One vector is turned by the same rotation once a step. Each row is the vector after some number of steps, and that number follows the row.
The counts run from 0 to 596.
[131  98  74 122 112 142 186 146 169 178 173  86 128 179 125 134 118 128
  73 141 127 136 108 104 123  99 113  92 181 104 108  97 135 115 104 126
 156 134 108 150 154 118 101 128 106 122 121 143 149 120  85 133 150 100
 137  77 115 137 150 148 114 129 124 178 135 142]	577
[109 122 124 151  99  91 155 110 159 156 144  91 155 137 109 142  99 124
 129 147 126  79  81 129  60 137 175 160 182 134 142 102 150 151  92 130
 131 188 117 134 171 141 109 135 140  93  68 137 114 109 120 113 171 102
 125 136 121 158 125 121 137 142 119  88 159 135]	100
[133 133 168 134 104 160 103 117  71  81 181 149 138 138 132 143  96 114
 129 102 136 120 124 122 155 130 136 170 123 154 141 134 133 125  95 114
 124 103 140 136 153 180  93 118 164 148  71 158  94 120 105 133 101  96
  89 146 155 152  92  80 145 129 146 100  98 150]	25
[117  86 142 127 159 139 101 154  81 135 114 131 147 159 148 121 101  72
 132 145 150 173  96 148 165 123 148 164 144 164 137 143 139 144 117 127
 150 137 146 135 139 111 105  99 137  70 148 139  83 151 151 171 183 130
 158 116 112 152  54  95 116 107 110 148 137 133]	519
[ 95 130 117 146 138 173 131 165 133 131 153 164  76 179 134 174 132  93
  88  74 131  82  71 117 141 118 104 105 147 145 125 101 166 103  73 160
 156 147 123 159 157 109 121 143 127 105 135 119 138 128 119 101 135  80
 146 119 116 127 130 126 124 160 159 140 128 134]	86
[125 156 146 137 124 164 130 155 141 155 166 154 100 162 109 179 119 109
  99  77 127  49  85 124 104 121 131 122 153 118 119  89 172 123  79 125
 149 150 117 147 164 146 112 154 130 143 127 135 145  94 113 104 122  68
 120 131 136 127 163 123 133 151 153 139 140 143]	452
[132 110 137 133 182  70  92 150 111 193 113 143 170 139 144  92 157 113
 112 182 127 171 142 137 113 158 129 136 134 112 148  82 144 184 161 106
 153 145 125 124 119 123 147 115  72 136 173 113 113 114 116 132 160 145
 170  98 113 138 132 125 102 113 132 175 146 115]	65
[158  85 132 106 142 154 122 141  90 160 123 164 125 195 128 100 100  82
 127 148 168 141 138 123 173 132 120 120 137 129 147 130  98 116 117 109
 126 110 165 145 140 130  83  90 165  91 185 164 115 134 123 166 130 136
 136 109 154 148  79 115 109  97 157 151  85 153]	512
[138 149 166 148 130  98 111 137 124 116 147 124 159  99 141 134  76 115
 154 136 135 124  94 153  70 116 209 185 150 135 155 146 125 157 126 120
 148 130 113 105 127 181 116 115 132 152  95 138  89 124 162 139 138 140
  97 141 141 141 101  87 138 113 137  77 126 126]	244
[125 121 143 124 101 147 146 115 132 100 168 116 158 125 135  97 127 114
  97  92 140 193 160 118 154 124  79  91  80 130 124 136 121  85 138 115
  96  99 154 156  99 126 137 171 147 163 108 175 152 116  41 113  92  94
 134 116 146 157 176 139 120 152 125 151 110 121]	269
[137 101 158 164 102 138 135 109 116  81 127 142 166 161 109 123 112  92
 122 106 169 162 129 144 141 129 103 120 118 179 155 131 111 112 107 138
 104 133 176 151 140 144  94 137 186 106 103 161 109 131  95 124 113 137
 130 135 171 191  82 120 142 142 152  61 106 131]	32
[126 103  86 146 155 108 156 172 188 171 127 121 143 167 140 126 150 107
  99 163 131 147  92 142  99 113 140  93 189 117 133  96 128 137 130 159
 184 132 105 127 120 104 124 121  93 104 170 114 131 136 147 140 178 165
 163  73 105 149 120 156 115 124 147 145 143 113]	214
[131 187 154 168 140 119 107 137 145  78 176 150 153  95 132 157 122 129
 125  80 111 114  98 130  85 109 162 148 140 135 142 112 142 139 125 156
 164 101 110 103 115 172 134 152 110 187  80 107 108 125 146  96 104 129
 102 147 144 148 135 111 151 151 187  68 112 120]	468
[ 93  95 119 129 142 168 108 145  68 148 153 158  98 192 156 136 142 108
 100 119 139 137 109 116 184 138  88 138 135 160 128 120 148 110  81 129
 147 130 140 146 172 109  96 104 130  73 143 123 101 158 115 140 144  93
 147 111 112 142  70 105 120 129 146 167 114 148]	299
[132 125 132 115 154 124 133 169 150 136 151  76 161  92 145  98  90 107
 112 135 120 198 128 145 117  99 170 127 124 105 120 150 144 133 158 108
 155  86 112 130  72 127 139 125 107 181 144 162 127 132 118 162 138 139
 133  94 108 121 169 112 122 120  94 194 137 111]	137
[ 86 125 134 135  93 130 144  93 103  91 167 116 141 122 145  92 135 139
 104  96 128 198 152 115 174 148  77 129  79 156 114 154 124  97 121 131
  91 120 151 147 131 123 137 162 134 122  68 163 122 145  50 113 110  91
 145 129 124 166 130 122 123 153 117 132  98 124]	44
[ 92 147 181 139 169 183  76 175 104  95 125 179  95 129 150 153 130  71
 112  64 143 144  89 145 159 125 125 127  88 157 130 138 174 117 102 142
 140 118 155 150 111 108 142 153 122 133 160 127 113 141 132 109 123  89
 160 143 125 132 125 110 124 159 136 138 136 125]	525
[103 154 141 143 162 145 107 181 141 156 154 141  91 121 133 168 125 104
 109  91 115  79  65 134  87 111 165 145 144 109 117 103 193 143 106 133
 181 138  96 123 133 127 149 149  91 158 134 111 134 112 142 102 148  75
 129 138  99  98 163 116 129 147 122 162 160 127]	449
[ 96 143 162 132 132  70 124 102 137 134 101 112 149  80 132  70 114 138
 171 124 130 164 147 161 110 162 162 169  87 122 157 175 126 136 164 128
  76 163 163 125 106 116 176 168 125 118 131 147 129 133 118 129 137 113
 160 155 120 154 146 131 102 135  88 110 121 113]	404
[105 133 119 131 124 166 139 159 127 161 177 129  86 167 142 168 123 119
  99  95 118  74  84 112 126 109 130 129 151 122 115  89 175 118  73 121
 155 150 103 154 181 127 105 145 107 128 104 129 135 105 108 106 138  60
 120 117 105 114 146 118 129 146 135 171 145 154]	448
[100 110  93 119 135 159 157 153 142 183 143 136  65 195 137 135 135 117
 104 117 133  91 106 114 153 120 113 103 164 121 114 125 121  88  86 153
 139 152 129 154 167 100 112 132 120  75 166 130 147 140 128 129 140  96
 151 112 108 116 122 143  99 129 148 171 102 146]	440
[ 84 157 189 134 167 149  90 160 125 118 104 175  89 104 137 138 116  84
 135  58 144 117  95 148 148 143 147 149  88 140 142 160 163 112 105 147
 120 140 160 134 106 106 155 169 131 123 163 129 128 139 139 114 124  73
 156 169 124 125 136 114 106 152 117 130 126 114]	529
[109 134 139 156  96 119 137 100 127 142 163 143 135 152 105 147 141 140
  99 104 122  69 106 115 107 151 102 139 137 139 139  85 156 135  84 131
 115 173 129 145 183 149 115 163 130 120  73 122 138 103  74  86 123  66
 128 141 134 154 149 132 141 161 151  93 145 134]	322
[154 129 126 159  82  91 156  84 162 145 144 127 152 158 100 127 107 149
 128 144 131  79 127 133  73 137 142 122 165 123 155 101  93 126 107 143
 108 162 137 138 161 165 100 152 167 110  99 135 130 100 113 111 117 122
 107 132 164 158 118 140 131 129 173  55 102 139]	108
[ 69 154 177 164 151 113  89 137 136  92 116 147 136  82 144 133 133 105
 135  84 134 168  86 157 124 147 142 163  87 160 145 142 177 146 139 149
 122 147 140 126  95 110 171 166 110 118 110 119 102 153 127  97 157 106
 166 164 103 155 123 114 125 163 111 107 152 105]	175
[150 145 197 132 169 150  73 179 116 108 129 158 157 116 141 146  89  78
 125 117 148 138 102 161 110 108 184 151 134 127 149 129 152 163 130 102
 177  95 131 127  97 162 120 117 128 179 151 141  94 117 158 141 134 139
 113 130 145 131 119  81 135 128 133 130 136 126]	377
[138 169 152 135 127 146 124 135 140 148 161 159  84 146 114 165 110 125
 123  73 115  24 103 120  98 120 159 132 146 109 133 107 147 114  89 133
 136 147 121 135 163 151 115 153 129 156 135 119 146  95 131  98 105  70
 106 150 154 106 152 125 129 135 181 114 110 138]	456
[147 129 114 143 139  92 166 147 196 118 131  87 169 108 131  97 107 121
 141 143 140 197 130 160 100 112 161  96 151 116 150 155  79 106 162 152
 139  94 127 111  78 120 141 146 126 139 149 147 136 151 151 148 133 190
 143  94 126 155 139 152 115 118 141 106  92  98]	126
[127 119  96 143  75 126 190  89 152  92 177  90 132 148 125 115 105 147
 126 111 131 149 137 122 135 112 129 121 152 135 132 154  77  70 118 164
 105 111 133 136 150 146  98 148 152 112  78 153 130 151 109 137  99 135
 107 115 148 163 107 148 131 134 158  79  70 126]	478
[ 88 107 144 142 130  90 130 117 141 122 120  91 184  89 136  75 130 118
 131 142 136 218 134 157 119 145 131 141  97 144 144 150 144 139 163 127
 107 139 147 123  92 105 162 160 111 111 110 148 111 143  97 130 153 140
 174 119  99 170 126 131 114 138  85 128 141 104]	46
[163 134 170 115 172 150  83 169  93 135 147 169 148 134 137 116 125  95
 105 118 131 166 146 135 150 124 129 121 102 108 139 110 146 147 144  87
 151  74 135 126  91 148 124 114 102 209 177 150 109 109 109 139 104 124
 130 107 143 127 153  98 126 120 153 185 113 126]	506
